(in the rows, 128 means zero)
Families of rows that turns and mirrors carry onto each other, the same ones carrying the whole set onto itself: the rest of each named row's family, in list order:
3 families of 6 rows:
nifi: [126 138 148 149 121 123 109 106 153 145 122 103 109 120 125 137 101 128
 141 145]
ful: [ 98 155 149 121 132 118 159 127 108 147 141 154 111 106 155 103  92 109
  89 125]
Pap: [119 144 125 143 131 121 124 124 165 174 149 121 105 136 139 138  97 117
  99 138]
Pode: [ 91 159 149  98 118 108 149 124 135 115 128 140 119 134 153 148  66 129
  91 132]
Ber: [143 141 117 132 126 118 165 114 172 149 160 138 119 122 157 131  82 145
 118 126]
boz: [143 143 125 114 128 127 149  80 162 158 142 153 123 103 146 125  82 140
 121 147]
fegok: [121 147 149 122 105 115 152 140 109 108 130 122 118 142 166 129  69 124
 126 142]
tepa: [121 127 159 107 117 127 143 156 151 116 135 106  94 117 139 110  77 121
 133 140]
bebo: [155 135 127 153 118 148 147  95 154 124 135 152 115 115 127 119  89 128
 135 139]
bakep: [126 152 182 117 136 115 137 138 151 110 120 132  83 100 138 112  80 117
 134 152]
rikov: [ 97 139 133 119 120 123 142  99 106 142 124 148 122 126 101 110  93 118
  99 132]
Tonu: [102 161 144 146 143 104 151 118 113 126 126 158 104 124 107 117  98 123
  95 122]
Remig: [111 107 152 122 145 124 142 104 126 115 134 158 134 125 111 125  72  94
 122 146]
Pofa: [120 147 131 120 129 131 106  92 167 164 130 117 104 123 151 120  84 117
 105 149]
digas: [118 179 154 127 118 117 142 116 128 108 121 135 103 115 180 128  68 131
 132 147]
Lev: [107 134 147 151 164 120 149 114 141 125 141 172 124 112 116 146  84 100
 119 142]
fut: [134 132 133 143 155 131 152 118 133 140 152 169 113 117 148 101  72  89
 120 152]
Sofi: [108 141 156  98 134  92 132 129 165 129 129 110 100 128 117 136  73 139
 125 148]

Which other rows belong to the same family as Tonu? boz, fegok, tepa, Pofa, Lev
Which other rows belong to the same family as Sofi? nifi, ful, Pode, bebo, fut

Families of rows that turns and mirrors carry onto each other, the same ones carrying the whole set onto itself: the rest of each named row's family, in list order:
3 families of 6 rows:
Pala: [150 100 125 139 135 115  78 146 135 142 119 119 102 122 147 106 130 162
 122 139 130 127 150 134 147]
moso: [170 127 137 141 127 129 117 123  77 189 117 166 135 117 132 137 128 153
 125 112 135 133 163 126 186]
baloz: [126 105 104 116 154 117  91 101 126 139  95 115 123 110 125 112 113 171
 112 142 160 119 158 124 127]
Giri: [135 103 113 127 139 119  79 122 121 150  90 132 115 106 137 110 138 177
 105 137 149 132 128 137 151]
buto: [155 127 129 125 122 138 114 139  71 154 134 156 152 123 123 156 143 153
 108 124 136 127 161 109 183]
fonam: [142 137 117 114 136 133 125 114  77 157 145 153 161 122 111 154 111 152
 112 114 149 117 182 101 159]
sudul: [142  97 119 131 153 113  94 115 135 138 114 107 108 125 136 101 104 157
 127 142 145 115 175 125 125]
nis: [160 132 126 131 141 124 131 107  82 186 135 158 147 123 121 134  96 148
 128 105 144 119 191 112 163]
kimo: [155 137 128 133 142 116 126 103  77 196 117 153 138 141 131 129 108 149
 120 102 136 137 177 120 171]
Soka: [146 143 139 115 123 138 136 107  95 160 153 154 137 130 115 149  96 155
 134  98 139 123 176 118 154]
Gim: [158 144 148 127 107 141 118 134  95 160 141 155 125 123 128 155 126 160
 132 108 127 139 155 130 172]
Ruf: [140  81 134 126 133 132  93 117 118 121 115 130 113 134 139 105 144 163
 110 135 138 119 126 129 154]
Dep: [123  87 134 128 134 128 105  99 121 107 105 127 120 152 132 101 127 148
 117 132 144 119 147 115 141]
kun: [116 116 107 126 142 111  88 100 122 141  75 131 127 119 127 107 120 165
 110 137 161 136 148 123 139]
Mepi: [129  87 127 116 146 132 106  91 126 117 113 114 114 131 128 107 114 164
 119 135 148 109 152 124 126]
zege: [133 113 121 143 139 104  86 131 140 135 108 114 109 136 140 103 111 147
 131 138 140 133 175 122 132]
mazok: [136 133 117 115 137 127 122 121  66 157 137 145 159 146 120 152 127 147
  99 116 138 128 175  99 170]
tepum: [138 155 139 114 119 132 128 118  96 160 148 142 128 149 126 155 106 155
 127  98 125 142 168 123 156]

Which other rows belong to the same family as nis? baloz, fonam, sudul, Soka, Mepi
Which other rows belong to the same family as tepum? kimo, Dep, kun, zege, mazok

